Where one turn sends some rows of the set: a few examples, then the rows asked
rezo: [ -2  -3  -6   3  -9   2   1   3  -3  -5  13  11  -1   3  15 -21   0 -15
  -9 -15   4   6  -9  -2  -3  -5  -4 -22   0 -10   8   5   3  -4  -5  -7
  17   6 -15  -1  -8 -11  13]
kune: [ 11   4  -9   3  -7   8  20  -2  -2  -6   0  13  -2   3  -2  -3  -3 -19
  -8  -1   2 -10   9   9  -3 -12 -11  -3  -4 -18 -10   4  11  -2  11  15
   8   7 -13  16   7   0   2]
sutav: [ 10   1  -3   0 -10  -2  12   9   4  -8   5   3  -6  -4  -9 -11  -9 -27
 -16  -3  -2 -13   3  12   5  -7 -18  -2   3 -14  -9  -8  10   0   4   1
  12  14 -16  21   1  -5  -6]
galeb: [ -1   0  -6   2  -8   1   0   3   0  -3  10   8   1   7  14 -23  -1 -16
 -14 -15   7   9  -8  -2  -4   0  -9 -21   1 -12   4   3   0  -5  -4  -5
  17   9 -15  -2  -7 -14  15]
bogak: [ -1   1   4   8 -14   4   9  10 -11  -8   2  -3  -9   0   4  -4  -3  -8
 -10  -7   5 -12   7   6  -6  -8 -17  -9  12  -7 -10   6   8   1   6   7
  14  14  -8  10  11   6  -6]
vup: [ -4   0  -9   5 -12  -2   8  -1   0  -9  10   7   0  -5   5 -22   2 -20
 -11  -6   8   0  -7   1  -3   0  -9 -12  -5 -18   9   4  -3 -13   1   2
   8  10 -18   4  -7 -22  16]
savoz: [ -6  -3  -7   7 -12   0   7  -2  -1  -8  12   8  -2  -9   6 -21   2 -21
  -7  -5   4  -2 -10   0  -4  -3  -3 -12  -4 -17  13   8   0 -14   1   1
   9   6 -19   5  -9 -19  12]
Vevol: [ -2  -6  -7   3  -6   2  -1  -2   5  -8   8   9   4  -4   5 -19  -2 -18
  -5  -9  -1   0 -13   1  -9  -2  -4 -21  -6  -7   9  -2  -1  -6  -5  -2
  15  -9 -15   7  -2 -21   8]
fiz: [  7 -14  -7  13  -8  -2   5   3   2 -12  -6  -8 -11   2  -3 -16 -10 -18
  -2  -5  -5  -9   5  12   1 -15 -14   0   1  -9  -7   2   5   6   3   5
  17  -1 -10  18   4  -1  -5]
Gobef: [ 12   4  -1   4  -2   9   9   1   0   5   2   7  -4  13   8  -1  -4 -16
 -13  -5   5  -2   9   6  -4 -11  -8  -8   3 -14 -13  11  14  -2   9  10
  15  10 -12   9   4   8   0]
Sufe: [  2   2  -3   3 -12   3   8   5  -9  -8  -4  -1 -10  -6  -3  -2  -2 -13
  -9  -1   1 -13   2   9  -7  -4 -17  -4   7 -10 -10   8   3  -6   4   8
  13   7  -6  14  15   3  -9]
padu: [  2  -3   4   4  -6   3  14   5  -8  -4   7  -4  -8  11   6  -9   1 -10
 -11 -10  -3   5   5  13  -3  -5  -6  -5   4  -9 -16   5  18  -5   7   4
  16  15 -15  15   8   3 -14]
Lobus: [ 11  -2   0   6   2   8   9  -2   3  -5  -1   4   6   8   5   0  -6 -13
  -7  -9   1 -11   8   8 -10 -12  -6  -7  -5  -8 -10  -4  11   7  10  11
  10   0 -10  12   9   3  -1]
pemo: [ -3   0  -4   5  -3   0   1   1  -4  -6  11  11   0   5  17 -21   2 -15
 -11 -13   7   7  -9  -1  -2   0  -6 -18   0 -10   6   0   2  -4  -9  -6
  22   8 -19   3  -8 -15  13]
Tugam: [  3  -6   1   3  -4   3  15   3  -6 -11   4  -3  -1   8   0  -8   0  -9
  -6 -12  -6   0   4  16  -7  -6  -6  -7  -3  -5 -15  -7  15   2   5   4
  15   6 -13  19  15  -2 -14]
Renel: [ 13  -5  -5   2 -16  14   4   3  -8  -9   7  -1  -5   7   0 -12  -2 -22
  -8  -2   0  -7   4  15 -10 -11  -3   0   6 -17  -3   1   9 -18   6   4
  21   1   2  15   4   2  -5]
rur: [ -1  -5  -7   4  -4  -1  -2  -3   7  -9   5   4   7  -1   5 -20  -3 -18
  -9 -10   3   0 -11   2 -10   2  -7 -18  -7  -8   6  -6  -5  -5  -3  -1
  13  -5 -14   5  -1 -23  11]
nabu: [  2  -1  -1   3 -10   5   9  12 -11 -10  -5   1  -5   0   2  -6  -6 -12
  -6  -8  -2 -12   3  11  -8  -6 -20 -11   5  -6 -14   0   7   4   1   5
  14   3  -6  13  16   6  -4]
sisu: [ -1  -6  -1   6   0   1   2   0   5 -10   6   7   7  -6   9 -21  -1 -18
  -8 -10   1   0 -10   0  -7   0  -8 -18  -6  -8  10  -1  -1  -8  -9  -3
  17  -6 -17   5  -3 -21   9]
zag: [ 16  -6   5   3   1   5   4  -5  -2  -4   5   6   2   7   7 -11  -3  -8
  -2  -2   5  -9  -1  12  -8   0  -4   1  -6 -14 -14  -6  15  -3   1  -2
  10   2  -4  19   3   0 -12]
nosid: [ -6   2  -4   8  -7   2  13  -7  -4 -12   7   8   0  -7   5 -23   2 -18
 -10  -7   6   0 -10   0  -3  -1 -11 -12  -6 -15  14   7   0 -13  -1   0
  10   9 -23   6  -8 -19  10]
lofad: [ -6  -1  -7   8  -5  -2   8  -1  -5  -9  10   9  -1  -6   9 -21   4 -21
 -10  -5   7   1 -11   2  -1   1  -6  -9  -4 -17  11   4  -1 -13  -5   1
  14   9 -23   8  -9 -21  12]
guf: [ -1  -1  -2   3  -6   2   4   3  -1  -7  11  12   0   0  14 -21   2 -15
 -12 -13   6   6  -7  -3  -1  -2  -9 -20   1 -10   9   5   3  -7  -9  -7
  21   6 -18   0  -7 -15  13]
neto: [ 11  -2   3   0  -6  -1   3   6   7  -9   5  -3  -1   2  -4  -6 -10 -18
 -17 -12   0 -12   4   9   0  -7 -12  -5   5  -5  -8 -16  10   8   4  -2
  16  13 -12  17   2  -4  -8]
ledob: [ -2  -2  -2   6   0   4   3  -7   3 -11   2   5   6  -3   6 -21  -2 -17
  -8 -10   0   2 -14   0 -10   0 -10 -20  -7  -6  10  -1  -3  -5  -6  -3
  15  -5 -19   6  -1 -20   5]
Nobok: [  2  -2  -3   2  -9   2  21   2  -7 -10   6   1  -8   4  -4 -10   2 -15
  -8  -3  -5   1   4  16  -3  -5  -9  -2  -1 -14 -14   3  15  -8   7   8
  13  10 -16  22  13  -4 -14]
Tipu: [ 15   0   5   3  -5   7  10   3  -4  -1  12  13  -4  13  10 -17  -4  -9
  -4   0   9  -3   3  11  -2  -2 -11  -5   0 -19 -17   1  21  -4   0  -2
  13   8  -7  17   1   3  -8]
Nuv: [ -3  -3  -5   6  -7  -1  10  -1  -2 -12   8  10   1 -10   7 -21   4 -19
 -10  -8   4  -1  -8  -1  -1  -1  -8 -11  -5 -16  13   5  -1 -14  -4  -1
  13   7 -20   5  -8 -20  13]
Kuvo: [ -4  -4  -5   7   0   0   1  -2   2 -10   6   8   5  -2   8 -20   0 -19
  -7  -7   3   0 -13   3  -8   2  -7 -17  -6  -8   8  -6  -2  -5  -9  -1
  18  -5 -19  10  -3 -23   8]
rofol: [ 10  -7   2   8 -17  14   5   5  -9 -12  13  -5  -2  11   5 -12  -3 -16
  -7  -7   4 -10   8  12  -9 -14  -2  -2   8 -13  -1  -3  13 -11   9   4
  19   6   1  12   2   3  -3]
guvus: [ 13  -2   1   5  -9   5  15  -5  -5 -10  13  12  -3   4   3 -12   0  -7
  -1   1  12 -11   5  10  -2  -4  -7   3  -4 -20 -10  -5  17  -5   4   2
   9  12  -7  21   2  -5  -8]
Bagof: [ 12   2   3  -2  -7  -2   3   8   4   0   5  -2  -9   3   0  -8  -8 -23
 -22  -8   0  -6   3   8   4  -5 -13  -2   8 -12 -10  -2  11  -1   4  -4
  16  20 -13  14  -4   3  -7]
Kefi: [  8  -9 -11   9 -14  -3   8   0  -4 -11  -3  -4 -18   1  -2 -13  -4 -16
  -6  -6  -1  -4   7   8   8 -16 -12   5   5 -14  -6   8   4   1   5   3
  18  13 -10  15   0   2  -2]
tosa: [  9 -10  -5  12 -12  -1   1   3   2  -9   0  -4 -16  10   2 -14  -8 -11
  -6  -9   0  -2   9   7   4 -17 -13  -6   9  -7  -8   4   8   9   2   2
  25   6  -9  13   3   2  -5]
Muva: [ 13  -7  -5   2 -17  15   8   8 -10 -14   7   2   0  11   2 -16  -4 -21
  -5  -7  -1  -9   5  16  -8 -13  -7  -5   4 -14  -5  -7  12  -8   4   2
  19  -1   2  16   5   4  -1]
rov: [ -2   3  -2   4  -5   4   4  -3  -4  -7   7  10   0   4  14 -23   0 -14
 -12 -15   4   9 -10  -3  -3  -2 -12 -23  -1  -9   8   7   3  -5  -6  -7
  19   8 -20   0  -7 -11  10]

pemo turns into Kuvo
Muva turns into Renel
Now these:
padu turns into Tugam
tosa turns into fiz
nabu turns into Sufe
ledob turns into nosid
Nuv turns into guf
Lobus turns into kune
guvus turns into Tipu
rezo turns into Vevol
rur turns into vup
neto turns into sutav

